In the rows, zero is written as 128.
One turn moves every row onto another: examples first, then more rows asked
z680: [168  93 120 116 164 139 139 133 140 155 100 120 128 157 127 108 124 137
 116]
z63: [114 152 160 118 125 154 103 118 136 124 144 114 141 115 105 162 154  82
  85]
z218: [150 125 147 109 100 145 126  98 127 126 168 149 141  95 101 135 160 106
 154]
z996: [ 95 105  97 148 121 146 119 147 146 125 119  91 141 125 104 124  78 115
 117]
z8: [ 95 128 135 189 122 150  96 152 130 120 112 111 122 133 114 126 160 136
 128]
z5: [163 111 139 107 118 106 172 109 181 134 147 112 130 116 154 134 139 137
 120]
z653: [110 125 165 160 105 144  87 111 138 118 125 106 164 132 106 133 127 119
  77]
z397: [152 111 133 118 149  78 149 149 132 116 124 116 127 113 118  92 110 152
 118]
z734: [121 175 152 178 110 137 149 117 138  87 121 109 124 116 143 128 120 128
 141]
z257: [168 116 152 127  97 123 174 100 164 161 122 111 132 106 131 115 123 147
 111]
z985: [132 136 154 153 144 119 141 126 119 136 142 179 115 127 111 108  98 124
  89]
z978: [140 122 154 108 104 147 140  82 121 123 160 153 134  96 100 142 152 112
 151]
z545: [136 142 158 127 138 160 126 135 124 145 145 114 102 108 109 175 154  81
 106]
z804: [102 135 125 190 123 152  95 147 133 125 104 122 112 129 124 125 154 120
 131]
z121: [136 122 133 106 124 123 135 121 166 121 171 107 143  96 161 147 146  90
 147]
z997: [117 122 108 119 107 130 153  98 117 135 149 131  91 155 113 116 136  95
 161]
z385: [125 100  97 141 126 158 119 152 144 134  98 111 151 157 121 115  99 133
 104]
z530: [150 114 131 130 140  67 157 144 127 122 131 115 133 121 122  99  99 147
 121]

z385 moves to z5
z997 moves to z734
Now these:
z530 moves to z978
z545 moves to z996
z121 moves to z653
z218 moves to z8

One turn moves every row onto another: examples first, then more rows asked
z646: [130 131 151 122 111 156 111  99 107  89 112 152 133 112 225 105 152 140
  87 136 123  90]
z70: [119 102 179 110 107 142 134  68 150  64 103 161 115 124 223  86 155 165
 123 138 148 155]
z833: [139 116 190 132 102 145 110 100 125  70 167 140 130  90 192 103 151 173
 160 155 145 157]
z492: [114 149 120 122 111 147 162 116  89  76  94 185 141 124 135 101 162 147
 132 123 123 171]
z575: [106 147 113 150 113 133 105  56  93 144  92 148 119 119 169  87 138 145
 132  99 168 161]
z245: [128  97 174 142 117 132 114  86 118  71 127 137 175  77 185  98 123 141
 135 110 158 124]
z887: [107 135 113 145 117 130 142 106 123  46 119 176 101 102 177 122 142 130
 123  98 169 142]
z610: [132 156 137 180  99 125 137  87 110 111 131 151 147 120 179 109 136 207
 181 141 168 122]
z2: [107 143 115 131 135 183 132  94  88 103 117 191 178 125 147  99 148 164
 135 125 153 159]
z112: [156 144 125 140 110 124 136  67  96  77 134 133 103 119 216 127 143 144
  89 120 171 187]
z210: [106 136 124 133 112 134 140  91 174  84 114 162 136  99 219 124 144 183
 101 144 147 170]
z622: [143 126 101 145  96 142 124  51 132 106  87 168 122 106 226 127 158 159
 110 146 169 172]
z295: [140 161 156 130  98 167 142 107  47 106 101 161 128 114 199 116 134 124
 116 160 157 185]
z779: [130 112 143 157  88 133 140  90 129 110 149 134 123 162 204  92 165 173
 130 130 175 196]
z595: [119 147 173 144 110 127 149 131  86  53 126 172 156  98 146 122 136 129
 117 134 164 155]
z923: [157 139 152 147 120 112 135 108  97 110  98 185 143  80 172  79 156 176
 153 131 115 109]
z286: [155 136 157 148 109 141 146  97 115 142  83 149 147 146 158  65 147 189
 145 141 149 127]
z808: [146 112 161 139 104 115 107  84  73 107 128 146 141  91 155  93 143 186
 182 138 155 150]
z253: [142 136 152 182  90 148 143  91  85  99 106 168 167  93 198 143 126 135
 110  92 174 144]
z818: [135 118 201 137  75 158 109  60  91 105 130 190 151  99 190 103 168 153
 141 144 153 129]
z773: [117 138 125 148  92  97 128  88 120 132 121 112 149 104 168 104 130 194
 159 117 129 136]
z27: [162 136 163 150 137 156 116 105 120 118 115 173 101 126 177  58 141 192
 143 133 148 146]
z429: [147 128 178 140 103 155  93 107 118 117 125 186 138  79 214  96 170 160
 111 137 129 118]
z344: [124 131 142 156 107 166 136  99 120  27  99 143 143 104 185 114 121 139
 110 120 182 138]
z32: [141 128 195 159  97 150 112  86 131  79 138 131 125 113 199 112 105 135
 154 146 170 173]
z380: [140 161 162 167  75 152 131  90  66  83 101 134 145 108 209 133 143 113
  95 142 158 146]
z6: [155 103 104 143 101 161 148  73 125  91 104 173 124 155 209  73 168 161
 128 132 164 174]
z569: [110  93 136 148 101 119 137 116 121 110 113 136  90 131 180  94 128 196
 146 161 143 176]
z866: [122 115 157 161  99 144 146  90  93 142  90 149 142  98 143 105 142 196
 120 150 130 115]
z474: [129 158 135 159 142 147 114 110  58  90 125 163 154  84 192 111 157 133
 109 127 182 148]
z50: [164 136 148 123  98 142 149 112 113  68  90 183 123 136 200 126 116 152
  78 122 148 179]
z265: [155 145 194 162 102 143 108 101  73  85 127 145 169 116 208  76 143 140
 125 136 133 118]
z570: [117 132 128 129  86 140 156 115 136 121 109 166 144 116 217  82 135 181
  76 130 115 166]
z837: [128 135 123 140  89 107 142 105 120 151  99 174 105 123 224  87 150 178
 127 164 153 139]
z553: [128 123 152 100  85  93 132  98 110 134 138 139 130  93 193 134 143 174
 150 133 124 138]
z16: [104 173 137 167 100 124 154  77  96 111 151 174 153 111 146 117 161 129
 142 121 130 167]
z518: [135 138 114 151 116 139 137  88 120 124  99 173 122 170 169  91 155 116
 107 148 130 177]
z690: [105 148  84 116 103 125 129  85 128 101 128 153 141 136 182 109 110 142
 130 148 136 192]
z285: [118 173 103 147 108 133 125  76  76 117 119 171 138 102 169 105 160 134
 153 114 170 196]
z781: [125 127 117 141  43 121 146  87 111 103 118 157 128 115 201 104 126 154
 114 131 102 197]
z131: [142 143 151 151  97 167 168  86  68  41 134 139 149 117 172 101 133 164
 103 127 162 131]
z983: [130 142 169 151  84 150 115  90 109 110 122 148 114 161 198 114 175 175
  91 170 146 189]
z219: [ 96 171 125 141 109 114 122  76  68 107  94 135 165  93 150 108 133 151
 139 142 133 147]
z233: [122 127 163 162 116 165 120  84 113  60 142 163 142  73 205 104 148 177
 157 125 105 135]
z511: [120 139 181 147  87 134 100  79 109 102 111 148 115 121 254 105 144 162
 123 135 113 177]
z77: [121 155 143 166 136 129 134  93 102  88  73 172 160 140 137  97 152 147
 162 135 162 138]
z485: [140 139 140 149  64 143 140  91 115  57 101 158 103 145 178 121 141 176
 110 166 111 186]
z60: [122 164 138 118 109 132 182 112 109  88  91 151 146 153 165 102 133 156
 164 140 112 156]

z2 moves to z253
z285 moves to z344
z210 moves to z570
Now these:
z60 moves to z295
z595 moves to z265
z518 moves to z112

One turn moves every row onto another: examples first, then more rows asked
z831: [115 165 123 138 142 150 132 130 139 134 144  81 119 109 102 119 126 117
 148 118 114 167 119  76 101  95]
z243: [118 159 128 135 151 135 147 158 134 136  85  98 128  79  96  91 128 117
 138 133 140 170 127 111 115  95]
z212: [124 111 113 113 130 109  97 168 113 130 135 181 133 129 106 149 114 107
 147 120  79 113 168 117 131 145]
z770: [144  75 142 121 157 142  85 100 156  89 146 119 133 105 106 110  95 142
 120 117 147 160 130  97 141 139]
z767: [142 108 147 135 153 125  85 119 155 139  92 134 156  96 131 178 119 131
 108 130 163 165 138 108 122 144]
z375: [122 115 147  99 117 138 108 135 109 119 126 100  97 113 127 137 134 131
 137  96 113 168 118  71 141  84]
z644: [147 118 148 159 161 153  61 145 141 123 121 128 121 117 138 148  92 135
  90 127 160 134 155  96 131 115]
z645: [125 125 124 122 131  98 123 126 165 105 150 117 120  93 140 106 105  88
 151 161 117 180 143  70 141 181]
z617: [155  96 166  97  96 119  88 157 109  92 142 125 106 111 154 129 111 127
 138 139 118 149 137  82 173 115]
z336: [146  98 164  90 122  82 105 154 126 110  87 138 110  87 134 107 101 116
 130 135 128 171 130 104 173 134]
z179: [150 155 138 133 181 151 131 152 139 125 138 126 177 129  79 131 115 110
 128 169 135 119 149 121 110 126]
z728: [129 120 138 133 163 151  72 107 162 134 142 156 131  99 140 143 115 111
 139 130 179 148 146 127 132 106]
z237: [108 134  86  99 130  75 112 157 129 124 123 145 131 137 112 137 122 118
 150 141  81 124 148 119 135 136]
z626: [141  77 146 158 114 179  83 150 137 130 126 122 110  92 100 148 107 107
 135 113 138 144 164  68 144 131]
z589: [139 176 121 175 150 135 128 131 162 145 155 108 138  75 103 103 104 102
 132 136 105 170 131  94 126 133]
z775: [178 112 147 143 142 161 110 164 140 135 146 167 171 105  91 125 120 121
 130 146 134 103 172 113 137 146]
z909: [103 127 131 106 134 122 103 124 110 104 110 122  96 104 127 105 120 104
 146  90 136 184 121 104 125  89]
z189: [120  76 127 154 126 169  94 126 159 122 116 144 113  74 112 117 108  86
 153 105 148 155 163  92 130 126]
z759: [171 143 145 173 120 131 147 153 146 140 141 124 141  57 121 103 116 119
 131 176 140 147 161 117 151 137]
z85: [119 105 103 120 128 101 111 168 122 120 119 183 137 125 119 132 116 111
 141 118  88 110 176 125 124 145]
z281: [159 106 125 148 136 150 116 123 166 123 165 161 176 111 110 128 123 112
 138 120 117 120 162  97 102 158]
z713: [111 138  87 104 123  97 106 171 114 112 136 149 131 138 123 133 127 119
 153 149  90 108 158 123 139 123]
z125: [127 103 144  96 116  95  92 114 139  93 139 142 104 101 153 103  97 102
 152 112 106 173 124  87 149 126]
z737: [147 132 149 124 137 104 119 177 137 114 114 121 118  82 118  98  97  98
 129 184 133 167 154  82 173 173]
z663: [136 147 138 129 122 154 151 164 126 140 124  73 125 105 108 129 152 144
 140 149 140 145 132  96 130  87]
z188: [155  74 150 119 136 160  81 120 128  80 134 121 157  91 115 127 113 149
 123 134 155 153 135 106 146 133]
z202: [125 105 151  93 119 125 127 154 111 126  92 107 102  96 126 121 144 137
 131 113 141 165 126 103 159  80]
z580: [127 122 152 106 114 138  99 145  93 115 133  95  91 127 122 145 127 133
 132 104 131 164 125  80 144  88]
z814: [146 128 140 121 107 137 112 159 131  93 171 116 124  94 150 118 123 102
 155 189 132 151 158  78 163 153]
z901: [116 141  95 104 133  86 101 183 109 120 112 147 131 134 107 132 115 121
 140 147  80 117 154 118 144 133]
z730: [152 162 130 167 135 139 148 162 151 144 120 111 154  58 112 101 129 123
 125 168 140 159 145 127 144 125]
z224: [123 110 148  97 123 108 129 151 108 124  80 106 101 103 118 125 137 136
 127 112 158 171 126 115 149  98]
z490: [157 156 134 181 137 122 130 130 155 142 145 126 135  63 112  99  89  98
 129 148 112 168 148  94 128 151]
z349: [126  99 115 111 131  99 115 171 124 137 129 176 125 133 107 144 118 119
 142 126  91 105 177 124 138 146]
z882: [108 148  94  99 129 100 104 165 107 114 137 136 127 142 121 130 119 125
 150 163  90 112 151 117 140 121]
z801: [100 146  89  98 135  82 111 149 119 119 122 141 133 136 118 128 119 117
 154 157  85 130 145 121 127 135]
z754: [167 140 141 171 111 136 139 123 156 144 180 109 137  80 123 132 116 121
 140 160 117 150 151  85 136 147]
z649: [164 110 134 150 165 128 120 145 169 144 122 164 161 106  82 105  99 114
 113 120 126 124 163 106 119 166]
z928: [141 143 125 140 185 130 144 136 161 124 137 116 168 137  87 121 109 117
 118 155 135 119 148 117 101 134]
z448: [152  83 157 112 164 146  75 121 134 100 118 133 148  83  87 110  92 134
 122 132 157 167 128 113 160 137]
z763: [111 123 139 104 138 124 111 135 116 115  95 120  98  91 127  97 120 113
 133  91 123 180 119  95 136  82]
z215: [157 153 130 169 116 147 144 143 160 146 172  87 143  91 120 137 136 139
 129 156 119 146 139  92 136 126]
z740: [142 145 121 142 170 150 139 137 146 107 142 119 187 128 104 132 125 114
 126 162 131 120 149 117  90 129]
z240: [110 145  95  98 135  82 114 172 109 122 105 135 131 136 113 127 113 128
 136 165  89 120 152 120 142 134]
z790: [136  64 146 143 117 149 111 143 158 146  87 129 121  76  94 143 120 111
 137 120 157 152 161  95 150 141]

z728 moves to z644
z882 moves to z240
Now these:
z740 moves to z179
z909 moves to z580
z448 moves to z770
z189 moves to z626
z754 moves to z759
z649 moves to z281
z85 moves to z212
z202 moves to z763
z713 moves to z901
z663 moves to z243
z125 moves to z617
z730 moves to z589
z737 moves to z645

